(in the rows, 128 means zero)
Each path below is one point turned by a fixed rotation once a step. After each direction that follows a path, write how fast that rotation turns it, in deg/step (0 if it stays still).
Each turn is a multiple of 5 degrees from 10 to 175, or 0.
Each row of a path follows its step; steps can be skipped.
path 1
step 0: [122 139 126 119 122 118 117 132 127 127 127 124 127 123 116 134 130 130
 127 132 119 128 132 130 126 123 138]
step 1: [127 138 131 143 122 128 124 132 128 134 132 125 121 126 132 127 126 126
 123 138 121 134 136 129 133 131 116]
step 2: [129 117 130 128 125 119 130 127 131 131 131 128 130 132 140 113 124 123
 116 131 129 129 128 121 136 132 136]
step 3: [124 131 120 117 126 126 132 132 128 131 119 130 131 128 136 137 130 130
 121 126 121 125 136 124 121 124 143]
step 4: [124 132 125 131 131 137 128 132 128 125 119 127 131 130 139 135 121 134
 132 141 119 135 128 133 127 124 116]
step 5: [135 115 125 127 123 128 123 127 128 123 133 134 135 130 132 123 124 130
 123 133 134 142 114 124 126 135 126]
step 6: [138 131 112 124 126 137 127 125 125 132 128 137 128 122 128 133 131 126
 122 122 135 124 127 121 126 122 138]
step 7: [130 131 122 130 132 145 127 123 128 121 117 116 127 131 127 125 128 133
 128 130 129 120 130 134 132 121 121]
step 8: [132 119 136 130 130 124 129 132 128 119 122 124 133 124 119 126 129 135
 117 125 135 132 120 137 127 138 122]
step 9: [135 128 133 130 133 131 125 135 128 132 129 138 124 117 119 139 119 120
 126 121 132 123 127 124 132 129 137]
step 10: [132 127 130 129 132 140 117 126 138 132 127 118 126 137 127 128 127 123
 139 122 123 122 138 128 133 131 127]
Directions:
[129 126 129 131 133 126 131 122 131 128 131 126 129 130 127 129 128 130
 123 128 126 132 126 128 130 128 125] | 115
[130 130 131 124 127 127 127 128 127 124 132 132 133 128 128 131 132 126
 123 127 129 129 130 132 128 126 131] | 125
[129 131 125 123 128 131 128 129 132 129 125 128 130 127 126 128 126 127
 124 132 128 129 129 127 133 134 128] | 0
[130 132 128 131 126 126 129 129 124 126 128 121 125 125 127 126 128 127
 123 127 130 127 127 128 132 126 129] | 55
[131 125 129 126 127 124 126 126 127 128 126 126 129 128 133 126 128 123
 128 128 128 125 125 132 127 132 122] | 120
[131 128 126 131 123 129 122 127 129 133 133 129 127 130 128 129 127 125
 129 126 130 131 127 128 132 129 128] | 85
path 2
step 0: [124 132 129 143 129 132 116 132 127 120 134 126 131 133 125 123 117 125
 129 126 137 125 134 139 124 123 133]
step 1: [121 127 128 125 132 134 131 138 131 134 131 131 132 139 128 125 121 127
 122 140 144 133 119 128 127 129 127]
step 2: [129 134 136 130 126 128 128 135 135 119 124 126 120 123 125 122 122 136
 134 144 132 127 131 118 129 131 119]
step 3: [125 134 135 126 128 129 113 129 132 116 119 131 121 137 123 130 134 128
 123 136 128 122 125 139 124 125 131]
step 4: [121 131 121 127 130 134 124 123 130 141 122 132 135 134 118 125 120 139
 129 137 133 122 133 133 123 124 131]
step 5: [122 129 130 138 126 125 123 136 122 124 130 122 129 121 120 130 123 132
 126 129 148 131 133 130 124 123 118]
step 6: [125 127 135 123 132 132 119 134 123 121 126 123 133 129 137 122 121 124
 126 144 136 131 122 137 132 133 132]
step 7: [132 135 132 131 134 136 130 137 141 130 127 130 121 132 122 122 115 127
 129 139 127 123 136 130 120 129 130]
step 8: [122 128 127 132 123 132 127 128 131 114 126 135 125 144 117 127 134 130
 129 136 140 128 129 128 126 124 120]
step 9: [120 131 130 127 130 125 113 126 127 133 124 132 125 128 129 126 121 146
 128 136 137 121 119 128 132 129 126]
step 10: [119 133 132 128 123 130 122 135 133 130 121 115 124 118 119 132 123 129
 121 137 134 130 134 132 122 122 134]
Directions:
[129 128 128 124 133 126 127 128 127 133 128 131 130 132 132 128 128 130
 126 130 128 126 122 132 129 130 129] | 135
[124 127 125 130 127 124 128 129 130 129 131 123 131 125 130 128 127 130
 130 127 130 130 126 133 126 126 131] | 70
[126 128 133 124 126 126 127 131 125 130 126 124 126 127 133 130 125 127
 128 129 129 131 126 123 129 126 126] | 90
path 3
step 0: [127 123 128 135 130 136 121 131 116 127 131 118 134 117 134 121 131 112
 118 126 129 136 127 128 120 134 133]
step 1: [129 126 136 131 123 125 131 135 113 123 116 131 113 131 126 133 128 126
 130 117 122 136 138 122 128 125 122]
step 2: [129 120 128 124 123 127 129 123 122 119 133 122 142 122 126 137 135 143
 131 122 129 125 132 119 128 119 139]
step 3: [133 126 128 130 125 143 119 126 127 134 125 114 126 124 126 136 130 121
 119 124 128 130 113 129 116 124 125]
step 4: [130 127 139 132 121 134 134 126 121 126 117 134 118 132 118 124 142 124
 129 132 116 132 133 124 125 133 137]
step 5: [120 120 119 116 118 131 138 130 119 130 124 121 137 127 131 123 137 126
 136 117 136 126 132 125 131 122 134]
step 6: [133 134 129 127 126 139 126 112 123 126 119 118 121 125 131 133 124 132
 114 124 138 138 127 131 131 124 128]
step 7: [134 128 136 127 139 119 135 118 121 130 123 120 123 124 117 124 138 128
 127 127 121 121 133 124 114 133 133]
step 8: [124 115 122 128 126 132 132 119 120 136 130 128 132 130 131 125 131 122
 140 118 119 136 127 138 126 114 129]
step 9: [120 120 135 133 117 127 125 117 123 132 120 126 124 119 121 130 121 133
 121 126 139 138 122 126 136 135 134]
step 10: [142 124 121 125 134 125 136 124 118 119 123 120 128 127 121 126 126 122
 135 133 132 131 125 114 118 133 129]
Directions:
[127 129 128 130 129 126 126 126 123 124 125 127 126 132 129 127 131 127
 132 131 125 124 129 128 127 131 123] | 115
[133 124 130 131 124 126 132 127 126 128 125 128 130 130 129 131 130 126
 125 127 132 127 129 132 125 128 130] | 0
[126 130 135 129 125 130 127 124 131 125 125 132 128 129 126 128 126 132
 127 130 127 130 132 130 128 127 126] | 145
[130 127 123 125 128 126 129 132 128 129 128 127 132 129 123 128 130 133
 130 131 126 132 132 131 126 128 127] | 125
path 4
step 0: [126 125 137 120 133 130 132 130 131 131 133 132 130 128 123 135 136 128
 124 137 134 132 131 126 125 142 144]
step 1: [137 138 130 116 136 127 127 122 122 131 128 123 124 125 129 127 134 126
 120 130 126 140 126 129 135 118 138]
step 2: [127 124 136 132 128 132 128 134 133 122 134 124 122 131 121 131 143 129
 124 130 119 134 132 115 132 130 138]
step 3: [123 132 134 120 124 125 119 124 119 125 130 134 126 125 130 131 132 118
 134 120 131 138 135 126 137 125 140]
step 4: [131 129 132 128 134 121 136 132 127 130 126 129 129 139 126 134 136 126
 121 132 137 135 140 117 131 136 133]
step 5: [124 135 125 117 128 119 121 120 126 129 129 125 132 126 130 124 132 126
 120 132 121 132 127 126 133 134 146]
step 6: [135 124 140 125 135 134 131 133 128 123 132 127 119 126 122 133 135 130
 122 131 136 132 128 127 127 132 145]
step 7: [131 134 133 126 133 123 122 127 121 131 127 121 127 123 131 130 133 126
 123 123 120 143 129 120 138 116 135]
step 8: [129 121 134 129 122 123 127 130 133 119 133 130 122 134 126 132 141 126
 127 124 126 131 141 119 132 137 136]
step 9: [122 132 135 121 132 119 118 123 120 131 124 130 134 132 132 129 128 120
 130 127 137 140 132 130 131 130 142]
step 10: [137 129 129 129 130 120 136 131 127 127 130 122 125 135 130 127 136 130
 112 136 134 130 133 123 132 136 139]
Directions:
[127 128 124 125 132 128 131 128 126 129 128 129 132 126 130 125 125 131
 125 131 131 125 128 128 128 133 132] | 70
path 5
step 0: [112 137 133 127 136 117 132 118 133 125 135 126 130 138 120 123 127 125
 124 121 127 120 121 123 114 123 130]
step 1: [127 134 114 133 127 122 129 133 133 118 142 144 127 123 126 128 140 119
 129 123 128 139 128 121 128 127 131]
step 2: [139 123 127 139 122 143 125 140 131 123 126 139 135 127 127 121 123 133
 127 132 125 124 131 122 124 113 122]
step 3: [123 131 144 139 133 131 134 141 132 126 119 124 134 129 125 137 132 135
 124 130 138 119 118 134 130 130 133]
step 4: [130 136 135 123 127 129 130 113 132 123 124 124 124 120 120 133 131 132
 134 128 131 142 112 118 129 130 139]
step 5: [132 130 126 127 132 127 145 118 126 136 140 134 133 122 125 122 118 128
 116 127 118 132 121 123 120 121 124]
step 6: [128 142 125 134 138 135 134 133 138 129 140 136 134 131 124 134 131 113
 133 133 128 118 137 129 130 128 119]
step 7: [132 134 133 135 123 127 114 132 146 123 124 130 134 121 131 123 129 134
 135 120 137 125 132 116 120 132 122]
step 8: [134 126 130 139 122 122 137 141 126 133 122 127 127 124 135 129 124 127
 131 120 130 129 116 126 116 123 146]
step 9: [127 133 120 123 124 142 139 120 118 130 125 129 143 130 121 136 139 128
 131 133 132 128 119 128 128 120 137]
step 10: [121 118 135 125 135 133 145 116 136 122 131 132 130 117 128 122 134 132
 126 136 130 124 131 118 126 131 118]
Directions:
[126 126 133 127 130 125 131 131 126 129 129 128 126 128 133 126 123 129
 127 125 125 123 126 127 126 123 127] | 135
[129 127 127 122 128 126 129 124 130 130 129 133 127 131 129 126 131 128
 128 130 128 127 122 132 126 127 131] | 80
[131 133 128 127 130 129 127 125 130 133 128 130 129 128 131 131 123 128
 128 123 126 127 130 128 128 132 129] | 45
path 6
step 0: [124 133 124 135 116 126 127 124 124 134 127 129 126 129 126 128 139 117
 141 131 132 122 136 137 126 134 119]
step 1: [130 123 124 136 125 129 130 128 123 132 119 138 118 132 141 124 121 123
 129 127 133 135 129 111 132 127 125]
step 2: [130 137 133 128 131 134 131 135 127 129 117 134 120 119 131 120 135 125
 129 129 129 135 128 141 124 141 134]
step 3: [112 125 136 136 119 114 125 127 125 133 129 124 123 131 136 121 124 121
 129 122 132 130 133 132 125 126 130]
step 4: [134 124 126 115 118 131 125 127 126 131 120 136 127 123 134 116 124 123
 131 121 122 129 118 126 128 134 119]
step 5: [127 127 124 131 131 126 120 129 121 142 118 126 121 120 129 137 131 119
 135 130 127 123 141 133 122 133 128]
step 6: [123 125 130 136 129 114 127 135 129 130 115 135 130 126 132 124 128 129
 128 124 130 143 124 117 130 127 121]
step 7: [126 127 132 128 128 136 129 133 132 131 120 127 133 130 123 118 128 115
 141 129 126 131 123 137 126 142 133]
step 8: [126 126 123 136 125 121 115 132 114 133 134 126 119 136 127 121 125 120
 132 122 132 133 134 130 129 126 121]
step 9: [135 131 129 119 124 132 133 124 132 133 120 135 126 127 137 122 129 131
 137 127 136 138 132 126 128 137 114]
step 10: [127 136 134 140 131 127 128 124 125 133 122 134 125 123 133 131 128 105
 129 130 129 127 135 133 129 130 133]
Directions:
[125 129 130 127 128 124 132 131 134 124 129 130 130 128 126 126 129 122
 129 125 127 128 128 129 126 125 129] | 95
[128 129 121 124 123 129 126 127 128 127 132 127 127 129 130 130 127 128
 133 123 126 127 128 130 127 126 126] | 85
[129 128 128 127 122 128 129 125 129 129 127 129 134 130 131 130 126 123
 127 131 129 128 124 126 132 128 132] | 120
[133 124 129 127 126 122 129 128 129 124 129 128 126 130 130 125 127 131
 129 128 125 132 129 122 129 128 129] | 145
[125 126 127 128 128 131 125 128 129 128 130 123 127 128 131 128 133 124
 124 130 129 133 127 124 125 125 126] | 145
path 7
step 0: [120 126 139 126 129 127 141 121 136 139 136 127 125 124 116 132 128 128
 125 138 126 131 136 124 133 118 123]
step 1: [130 122 135 127 120 122 138 128 121 131 143 127 127 123 115 130 137 134
 137 131 129 129 126 132 142 133 130]
step 2: [118 127 136 137 126 120 135 126 127 129 129 116 126 130 121 131 128 139
 123 136 124 120 126 118 142 124 136]
step 3: [128 120 128 121 127 125 137 121 137 135 140 119 129 139 119 132 126 129
 127 140 132 131 119 122 135 132 126]
step 4: [131 117 127 129 130 119 133 116 126 138 126 129 122 123 113 125 131 137
 120 136 133 125 131 130 140 132 132]
step 5: [135 132 138 127 130 122 137 116 137 121 138 119 121 126 122 135 124 135
 125 133 124 124 134 129 139 129 129]
step 6: [124 130 139 126 126 120 124 120 132 134 130 122 125 138 107 126 129 135
 136 125 131 130 124 128 137 133 128]
step 7: [134 127 139 130 125 117 129 116 129 144 129 119 128 132 129 132 137 133
 122 138 122 120 127 126 132 136 131]
step 8: [124 117 136 118 133 124 129 115 135 131 132 122 120 129 119 135 130 125
 133 134 129 113 129 128 135 123 122]
step 9: [135 120 136 124 123 119 134 124 123 130 128 114 122 125 117 121 132 136
 130 126 128 123 131 125 133 139 117]
step 10: [135 127 137 132 129 122 133 124 138 127 125 126 117 136 124 124 129 134
 129 131 120 111 119 120 137 131 132]
Directions:
[126 129 130 129 128 129 129 125 128 125 127 129 127 123 130 133 126 126
 125 128 128 122 125 126 128 129 134] | 130
[129 128 128 125 129 125 129 128 131 125 129 131 126 132 127 133 125 123
 129 129 122 129 129 124 128 125 127] | 140
[129 126 125 124 129 129 132 125 128 128 124 129 128 125 126 132 130 131
 127 131 131 127 130 129 122 126 125] | 85
[124 128 127 126 123 126 129 127 130 128 129 133 130 129 131 128 126 131
 124 123 128 125 128 130 130 128 124] | 0
path 8
step 0: [135 132 121 125 125 120 127 125 123 121 119 131 127 128 124 138 123 123
 119 130 122 131 128 120 128 145 124]
step 1: [121 132 116 134 121 128 133 130 125 137 123 128 123 135 135 123 135 131
 137 128 137 131 129 127 132 117 122]
step 2: [125 123 135 131 121 120 122 131 135 133 135 126 130 125 123 129 120 133
 131 126 120 121 116 124 135 133 138]
step 3: [138 126 131 123 130 126 121 122 136 116 127 135 127 135 138 127 130 125
 131 116 135 138 135 129 128 127 124]
step 4: [127 142 119 140 121 123 134 132 128 120 124 119 131 127 124 124 128 128
 128 137 124 127 129 136 124 137 132]
step 5: [128 123 131 121 124 117 137 125 127 138 123 130 116 133 131 132 135 131
 120 127 132 125 130 117 139 127 129]
step 6: [127 125 119 136 129 128 122 135 122 124 133 132 135 128 122 127 122 132
 144 118 126 135 124 118 129 125 132]
step 7: [136 132 141 133 122 123 124 123 142 134 131 123 126 136 135 126 121 122
 129 135 132 130 126 134 128 131 121]
step 8: [123 136 118 120 124 119 121 126 127 118 130 130 125 124 130 135 140 133
 125 126 125 131 135 131 126 134 139]
step 9: [135 125 130 134 126 121 144 131 123 131 120 126 127 130 127 108 125 132
 128 123 132 127 129 127 132 123 130]
step 10: [129 123 124 127 128 120 128 136 130 131 130 134 128 134 123 147 117 124
 134 132 125 127 127 120 130 137 125]
Directions:
[126 130 126 127 125 126 124 130 126 124 130 127 128 126 121 128 125 124
 126 128 124 127 126 126 127 128 130] | 175
[131 130 127 127 131 128 125 128 130 126 125 125 124 126 126 124 133 128
 126 129 128 131 129 131 126 134 128] | 85
[127 126 131 130 128 126 127 122 128 127 127 132 125 125 125 128 133 130
 130 132 127 126 127 128 129 125 133] | 115
path 9
step 0: [135 131 133 125 127 131 125 125 132 126 125 124 130 138 150 126 122 125
 132 131 127 119 132 131 127 121 145]
step 1: [132 127 120 140 141 131 128 124 121 136 129 120 120 130 133 125 115 125
 115 125 134 130 127 139 129 127 134]
step 2: [119 117 118 133 118 129 125 138 141 128 120 123 120 135 133 130 116 130
 121 130 127 134 120 128 123 130 131]
step 3: [122 135 131 126 126 135 134 121 139 132 124 116 134 133 141 133 132 140
 113 129 123 134 132 127 130 122 127]
step 4: [122 131 126 133 134 127 134 137 120 124 131 124 131 133 135 134 134 139
 120 133 145 128 133 133 116 135 135]
step 5: [131 129 120 144 125 123 130 127 136 134 124 124 123 140 136 135 140 127
 138 138 129 121 120 132 125 128 133]
step 6: [124 131 118 133 128 139 141 123 127 142 135 127 128 134 137 119 124 131
 129 128 117 120 133 131 116 126 125]
step 7: [126 128 123 134 128 140 126 133 128 119 129 121 118 137 126 125 126 127
 113 131 128 111 132 119 125 137 131]
step 8: [130 113 127 137 123 123 141 117 136 124 135 116 122 126 126 134 130 138
 119 135 125 124 127 131 134 129 127]
step 9: [110 126 133 131 128 127 138 126 127 127 124 127 127 121 135 123 131 135
 130 140 117 133 135 126 122 141 139]
step 10: [126 143 132 132 136 126 131 129 136 130 119 128 118 123 129 129 128 138
 130 138 134 109 134 128 131 124 134]
Directions:
[128 132 131 125 127 128 128 131 131 128 126 132 127 130 129 126 127 131
 124 127 124 124 130 127 125 125 124] | 100
[132 128 129 126 123 126 131 123 130 127 127 124 130 132 129 129 127 131
 132 127 127 127 126 128 131 124 128] | 135
[132 130 128 126 131 128 129 128 127 132 126 129 122 129 130 131 128 125
 134 125 127 127 130 130 124 129 130] | 70
